In the data rows, 128 means zero.
Here is a table of points, one per row:
[ 92 116  64  65 103  90 134 171 175 122  77 156 126 124  98 110 113 120
 102  96 143 110  95 188 165 126 101 106 106  79 131 125 111 110 149 124
 124 134 153 112 173 110 120 150  63 157 137  98]
[ 96 119 127 162 109 127 105 167 142 117 141 138 140 152 102 105 120  98
 104 147 120 106 122 116  60 137  84 129  93 108 114 132 147 127 151  90
 140 159 142 165 118 135 195 125 162 132 188  98]
[109  92 109 139  75 168 114  99 126 125 151 128 129 107  76 117  96 137
 181 155 106 172 142 168  97 139 109  97 151 124  90 135 140 153 150 125
 135  97 130 146 139  71 106 136  79 125 112 177]
[118 101 104 134  34 125  96 165 115 133 132 160 110 110 109  84  99 128
 130 159 119 122 167 140 145 159 145 164  99 104 146  99 126 123 168 117
 169 130 112 113  78 104  61  95 144  99 145 121]
[110  75  86 109 143 144 167 130 149 188 162 131 116 108 164 155 181  71
  70  42 195 209 198 157 149 123 155 166 174 149 171 146 158 142 113 120
  77 125  64  73  96 118 122 151 179 122 120 181]
[115 131 115  90 134 157 124 134 142 152 161  78  78 167 137 105 136 148
 155 110 135 153 149  99 117 121  70 150 110  89 108 179 120 151 181 152
 126 157 169 127 135 136 122 139 160 113 143 148]
[121 100 118  84 138 164 177 105 137 155 127 127 126  95  98 104 125 151
  67 156 132  92 146 139 116 154  94 118  63 139  91 130 143 130 140  74
 171 106 122 129  98 126 119 153 120 127  99  90]
[138 180 205 177 148 204 236 240 213 178 125  92 124 132 133  95 117 121
 147 101  84  81 137 122 138 183 159 176 199 195 162  69  92 123 120 135
  54  21  31 106 160 184 140 125 147 178 226 239]
[ 98 162 164  98 167 153 121 115 129 143 146 149 145  97 130  83 109 148
 152 176 147 150 164 118 191 127  86 103 125 111 136 152 137 135 145 125
 153 151 118 100  78 127 102 109 125 170 109 127]
[109 123  89 101 205 152  89 104 136 113 143 141 185 123 142 140  71 155
 140 129 115 130 175 171  79 101  99 117  64 131 153 121 127 170  85 144
 105 122 135 134 178 140 123 148 147 144 155 136]
[117  86 114  79 123 165 120 159  94 126 129 146 163 147 129 102  83 132
 128 155 146 133  98 133 126 103 122 101 133  77 129 138 115 158 107 133
 108  91 176 123 132 142 111  82 151 107 131 143]
[119 103 148  79  55 137 115 127 127 155 137  98 154 102  78  68  73 129
  78 144 127 150 173 151 208 164 116 138  83 122 127 144 128 144  95 172
 146 160 104  55 146 139 135  94 114 102 139  96]
[147 183 139 138 121 165 114 143 116  98  90 141 129 175 132 150 118 129
 140 185 173 150 124 124  76 128 134 102 125 217 120 113 191  83  79 113
 167 147  79 111 135 111 122 148 120 159 168  82]
[117 122 124  90 104  49  88 112 143 136 173 132 108 125 108  73 114 110
 127 115  76 174 122 199 211 216 164 107  70  90  73 122 107 177 191 176
 103  92  74  76  85  97 114  89  82 117  86 149]
[122  97 153 134 147 205 114 135  98 114 105 132 104 112 160 138 130 149
 143 109 112 130 128 145  87 113 101  88  95 140 123 105 124 132 130 131
 122 157 117 141  99 145 166 149 108 108 112 153]
[118 136 127  55 113 107 113 111 146 160 125 178 109 158 105  93 104 103
 156 134  77 116 135 205 183 169 123 187 105  73 109  90 156 154 161 129
 170  94 143 127  37  97  99  75  87 160 116 139]
[126 109 122 108 123 147 170 127 134 144 119 130 140 110  76 110 111 113
 156  91 159 126 147  95 105 128 131  74  91 116  50 114 141 152 120 156
  80 193 102  89 101 111  56 102 130 115 113 131]
[125 100  82 119 122 141 156 134 125  89 127 124 128 114 109 128 138 137
 195 170 146 135 148 117 135 130 135 100 145  91 164 133 114  76  94 122
  96 147 124 114 115 132  84  97 127 155 121 107]
[104 152 133 153 129 148 126 100  84 144 165  90  93 149 176 139 138 129
 133 121 102 163 133 129 116  88 176 133 103 140 126 148 127 149 133 136
 142  81 168 155 168 173 111 119 142 168 144  91]
[ 57  67 120 167 185 154 168 149 195 199 161 166 118 165 193 137  38  25
  23  98 155 227 178 152 156 186 188 189 227 119 150 181 143 118 134  22
  81  89 121 114  28 100 162 123 132 136  80 181]
[123 126 122 112  92  99 201 146 126 153 150 118 111 122  93 123 120 149
 118 166 164 135 118 134 124 115 127 119 123 141 180 121 106  68  98 141
 156 138 198 120 143 101 124 129 148 102 131  94]
[161 108  98  86 156 113 119 121 160 118 120 148 152 106  91 156 107 143
 108 174 159 167 113 117 143 118 127  75 127 143 103 124  98  83 147  89
 165 124 149 163 133 107 134  91 154 152 137 155]
[183 124 133 150 171 105 132 135  96 144 114 169 107 144 118 143 141 192
  79 120 109 140 105  99  93 133  99 131 168  79 101 174  87 170 140  93
 113 170 180 108 150 132 124 118 163 127 157 129]
[129 128 149 120 123 152 147 162  90 180  97 120 153 120 140 139 172 131
 131 150 147 109 171  90 138 120 103  84 135 149  79 102 168 122  88 138
 134 139 157 130 119 153 180 169 126 141  57 113]
[180 152  67  63  20  23  74 135 143 160 171 184 165 114 117  98 100 122
 100 112  77  72 190 203 209 255 207 126 123 109  91 108 154 166 216 129
 135  57  60  98  71  61  68  94  79  78 129  76]
[158  90 105 126 131 113 110 110  70  17  61 112  91 142 140 167 164 142
 140 181 144  96  92 119  97 137 113 136 168 103 171 145 128 156 200 142
 182 163 148 204 120 173 162 143 139 184 101 116]
[114 166  98 153  96 189 101 160 118 176 137 120 151 130 152 162 201 173
 135 153 128 139 134  91  72 166 123  85 130 134 141  79 137 159 104 141
 132 178 109 147 136 116 144 137 138 118 117 115]
[111  59 161 104 142  72 137 145 174  92  94 150  87  81 121 123 186 122
 114 141 119  82 118 121 107 111 156 104 105 105 129 138 201 166 132  65
  84 105 189 180 151 133 162 134 130 141 189  78]
[112 129  98 151 139 134 132 127 165  60 145 183 122 127 164  53  77 163
  94 130 148 119 109 100  98 116 116 139  66 100 136 140 175 135 152 106
 122  94 159 117 124  73 101 136 121 132 139 136]
[142  67  96  96 176 147 118 109 122 155 126 156 133  86  70  69 143 103
 185 165 132 156 127 114 165 110  94 138 137 123 151  99  99 136 136 141
 117 126  90 138 139  97 115 125 123 127  70 110]
[152  52 120 133 136 149 161 113 109 124 142 129 120 169  90 132 106 138
 154 139 113 143  80 102 157 127 100  87 154  88 164  91 189  86 138 118
 114 128 177 121 114 107 109 134 149  92 142 148]
[232 235 200 147  82  40  26  85 133 114  96  94  97 180 169 214 159 174
  58  95  49  97 119 152 132 143 152 210 182 144 130  73 131 121 105 128
 101  65  53  61 117 169 168 125  99  83  74  55]
[118 165 134 106 128 171 118 132 129 126 190 126 157 172 109 147 129 131
 103 128 164 119  84 117 106  86  93 130 149 110 146 135 122 110 163 125
 135 154 111 192 127 138 136 133 139 152 131 111]
[141 129 109 148 129 127 113 128 151 132 110 148 106  99 154 163 128 136
 126 129 111 130 111 135 102 103 101  75 134 151 135 154 154 102 150 142
 132  98 179 133 122 110 134 150 135 184 147  83]
[ 88  95 105 112 154 127 152 161 162 170 137 150 148  84 125 132 143 144
  72 149 138 155 139 139 112 131 161 223 155 147 132 144 117  59 171 118
  93 101  95  94 140 113 141 137 116 153 170 112]
[ 99 119 124 109 119 179 128 105 148  84  87 153 133 148 127 136 138 161
 160 134  97  85 129 196 176 129 157 157 151 219 120 151 149 139 107 153
 103 192 142 144 219 166 207 154 120 162 145 139]
[132 152  97 178 143 143 184 126 143  90 120 137 143  82 119 164 138 172
 135  92 143 149  72 107 137 161  83 156 136 134 136  71 132 124 114 120
 185 169 152 100 110 123 160 146 125 140 130  71]
[145 153 148 167 151 111 105 101 102 150  71 140 130  79 152 126 195 132
 111 149 120 125 102 131 128 130 162 161 113  98 112 156 105  78 122 113
 125 122  98 110 148 151 196 142 161  98 155  93]
[173 158 122  92 160  99 118 143  61  86 109 125 132 170 118  97 156 134
  57 105 110 119  83  91 100 136 144 158 129 179 131 135 101 116  97 107
 139 125 175 121 114 114 145 179 162 148 178 116]
[ 82 102 177 154 122 111 104 104 147 119 114 102  94 170 112 102 137 142
 168 107 162 143 174 106  75 120 148 109 142 137 112 100 108 107  85 129
 172 157 146 127 138 153 118 133 164 155 122 143]
[144 113 155 127 160 134 144 142 135  89 153 143 121 118 150  79  77 116
 174 137 152 156 145 106 119 130  74  94 131 143 133 137 126  85 174 109
 115 170 147  88 155 133 121 109 131 134 133  90]
[135 150 102 120 102 147 141 150  96 104 133  53 133  76 141 128 148  62
 144 150 116  88 124 133  87  99  99 116 121 140 126 164 119 147 106  71
 127 124 123 123 137 119 166 153 161 112 138  94]
[144 157 140 146 156 104 146 102 111 149  59 142 100  87 124 140 160 108
 127 106  93 167 113 125 116 106  94 126 115 166 145 159  93 115 136 135
  98 144 157 149 147 153 124 102 121 107 107 142]
[126 173 129 165 136 119  76 146 140 116 131 149 121 161 157 135 153 169
 128 100  79 167  81 112 126 127 148 131 103 116 131 160 135 105 137 107
  93 117 169 158 148 133 145 134 158 117 128 131]
[124  80 130 148 140 108 132 143 175  85 127 178 134  94 125 195 156 156
 134 153 121  70  84 108  93 140 133 193  96 132 119 139 133 108 119 124
 134 163 131 144 118  94 164 156 128 165 121 103]
[104 140 139 133 181 185 143 105 154 102  79 103 102 112 134 121 143 116
 122 162 139 112 138 102 120 120 126 141 109  92 133 146 133 144 163 160
 123 139 158 127 159 108 105 155 123 116 138 121]
[126 133 145 164 119 104 139  69   0  73  86  88 116 160 166 109 154 158
 182 187 149 123 143 107  75 103 106 103 175 157 141 118 167 162 178 168
 171 195 161 195 172 141 137 164 193 107  67 125]
[147  76 109 154 112 167 143 119 142 140 137 167 120 156  88 145 139 101
 153 136 154 117 131 155 126 111 120  92  92  92 125 112 112 136 108 135
 102 140 139 161 144  97 114  88 125 164 127 132]
[ 93 137  81 100 103 137 143 123 158 119 108 113 160 111  93 190 116 153
 125 151 147 164  98 111 104 144 108 150  85 140 164 130 138 138 114 180
 135 121 154 152  99 136  92 136 173 140 143 140]
[176 224 255 162  76  56  61  40 106 103 103  92 176 169 189 229 184 121
  95  34  74  87  86 107 136 177 179 215 205 150  95 124  84 144 159 115
 116  48  54 101 154 145 137  93  40  76  81  86]
[ 96 105 110 140 125 163 167 150 128 160 148 164 149  99 137 152 180 122
  67 128 111 159 168 122 156 164 135 182 181 165 140 152 103 124 101 150
 133  91 170  94 146 142 119 126  90 136 155 164]
[131 169 142 161 118  67 136  86 101 121 150 110 134 118 139 132 150 112
  88 110  84 119  66 111 152  92 123 163 133 159 118  70 110 110 136 103
  44 161 154 116 149 194 131 175 114 122  69 151]
[130 108  87 146 139 158 109 147 125 183 122 128  63 114 180  79  92 161
 156 196 147 103  91 130 146  96 152 109 118 108 159 155 116 149 101 127
 124 148 132 116 139  98  86 146 100 166 127  96]
[108  97  52  89 112 107 109 186 172 114 146 129 120 120 148 108 118 133
 143 126 109 151 130  87 165  84 127 115 142 100 124 122 166 161 112 154
 186 141 129 161  87 184 105  94  79 156 123 122]
[163 129 136 122 148 108 142 115 134 139 141  85 133 108 110 127  81  99
 200 113 188 150 127 134  96 127 145 139 112 136 104 155 186  80  97 120
 163 155 156 186 182 158 109 117  96 128 152 198]
[126  78 118 107  78 132 115 151 118 138 135 135 129  72 107 102 105 156
 175  88 159 164 107 127 154 134 118 118 115 162 138 121 107 145 162 115
 168 134 149 104  74 133 114  79 113 111 129 141]
[144 137 130  90  78  56 110 125 116 121 158 135 149 117 105  75 120  70
  79 124 123  82 154 210 199 209 167 118  83  78  88 103 128 160 160 192
 103 133  39  46 100  48  80 104  85  64 123 150]
[ 58  79 123 200 192 170 132 191 171 165 199 121 115 178 137 170  78  30
  66 118 184 201 232 198 120 128 187 150 164 176 144 118 155 157  47  89
  84  82  52 108 114 104 108 170 137  89 117 134]
[ 74 161 127 102 137 159 169 132  82 136 126 150 146 129 103 123 148 153
 128 153 137 133 128 142  93  80 108 110 159 129 144 106 146  75 125 151
 131 152 137 137  93 124 156 130 126 100 117 128]
[121 172 166 110 143 141  93 100 107 138 139  95 161 148 129 157 148 112
 131  55 112 151 123  82 163  95 173 148 129 137 154 124  98 102 136 111
 160 112 165 140 162 140 161 143 121 103 113 106]
[ 65  97 130 169 143  89 100 131 116 142 133 129 174 185  92  60  92  65
 139 111 158 122  96 159 151 109 116  88  95 170  88 154 133 106 122 143
 141 144 133 109 145 109  76 122 141 147 149 151]
[173 150 171 195 166 132 183 226 168 146 140 111  79 122  71 120 134 163
 133 130  77  72  76 131 138  86 125 118 185 155 122 134 100 131 168  98
 113  58  67  96 129 143 138 124 164 155 138 194]
[132 104 133  92 133 129 168 128 159 120  70  98 146 135 157 136 115 157
 108 125 103 122 141 120  87  97 130 105  95 130 166 151 101 101 169  99
  97 184 168 142  87 165 129 115  88 131 109 132]
These points spread out most along one direction. Take the direction at right angles to it along which they spread out most. Then take the direction at right angles to both along which they spread out most. Go by this last direction. How many in every 100 of the points above lie lower along it than each point below? Round to a whole number. More than half of the points above lie lower than the first one.
[123 174 146 168 127 125 157  92 123 117 125 174 137 174 166 136 113 144
 106 113 132  66 121  75 116 128 126 131 119 115 169 132 105 111 144  95
 159 122 101 123 155 193 150 158 158  45 117 108] >> 29
[183 131 135 154 134 110 136 109 110  73 132 141  73 144 191 178 113  84
 117 162  90 100 128  38 142 102 133 147 121 162 105 115 103 157  95 145
  90 108 152 126 152 134 128 134 115  92 121 146] >> 29
[148 157 182 127 123 122 155 104 119 132 103 105 156 122 150 180 126 105
 157  91 104 158 145  81 129 112 126 161 120  72 120 141 117 137  97 160
 140 122 117 180 155 156 160 139 142 146 113 131] >> 22
[196 202 199 144 141 118  87  68 102 122 135  98 140 109 158 171 150 138
  90  64  83 105 112 114 121 144 182 129 195 122 119  96 149 100  83 167
 132 138  99 140 162 161 137 103 109 126  65 153] >> 46
[ 75 129  93 104 128 109 147  96 142 155  90 110 133 134 100 130 153 160
 130 159 158 133 115 100 136 142  60  95  96 140 143 187 132 130 109 134
 104 135  79 146  81  86 125 119 145  96 180 149] >> 60
[103 136 109 131 116 124 173  88  72 172 159  78 180 153 104 107 114 106
 153 113 133 158 184 115 160  81 130 131  88 113  91 106 134 177  98 128
 142 152 127 135 153  99 109  79 141 188 160 161] >> 40
[162 117 157 130 101 138 109 123 130 123 129  95 107 139 141 149 137  55
 152 147 113 104 120 114  87  87 110 113 131 151 145 109 110 135  80 123
 148 129  91 125 151 131 132 153 154 142 117  95] >> 22
[127 164 113  67 155 109 195 146 136 117 158 167 107  89  89  61  75 130
 160 103 113 106 118 156 138 119 115  57 135  92 148 160  92 162 159 177
 139  82 112 142 105 127 134 145 137 136 144 161] >> 76
[139 150  97 139  57 129 106 110 121 149 152 162 145  98  63 141  93 123
 132  94 153 135 177 175 195 132 181  87 111 126 117 111 158 153 153 217
 146 127 109  72  84 118 101  54 139 116 131 137] >> 89
[162 131 155 162 139 122  72 133 137 113 148  81 149 121 190 147 144 120
 133 116 145 101 120 134 118 168 141 141 146 196 113 129 105 107  95 136
 118  96 150 212 136 174  94 127 123 148 149  45] >> 22
[124 119 122 142 172 118  59  83 155 107 117 117 107 155 135 165 145 134
 158 172 114  73 135 130  32 142 139 126 135 146 111 130 115 115 135 116
  93 125 149 115 106 118 179 162 119  95 194 141] >> 30
[163 110 131 152 138 104 123 126 104 137 121  71 143 150 153 173 111 169
 167  82 152 122 114  99 179 132 133 100 142 105 172 146 107 148 136 145
 161 162 152 171 172 159 135 175 122 151 118 211] >> 41
[ 74 106  95 112 162 105 137 179 147 120 124 103 139  91 114 143 125 129
 131 162  79  98 117 109 137 132 133  93 129 114 111 132 161 120 104 136
 183 168 140 126 131  95 135 115 142  95 163 132] >> 71
[144 219 204 171 145 109  31  73  53 108 103 130  90 153 171 147 144 119
 166  60 169  88  99 114 147 119 176 174 172 105 107  63 108 108 111  94
  49  62  73 108 138 159 148 122 113  56  75 151] >> 29
[148 112 119 173 115 132 167 142 117  95 148 118  94 131 122  79 143 137
 130 109 169 113 142 134  99  91  92 136 111 111 140 170 104 113  63 107
 170 117 121 177 144 100 137 106  95 143  76 136] >> 29
[170 123 134 110 118 159 131 164 153 126 157 142 177 165 150 107 179 129
 157 156 189 160 131 173 118  74  86 116 128 101 122 117 116 145 104 138
 164 151 140 141 116 114  97 165 137 127 114 151] >> 40
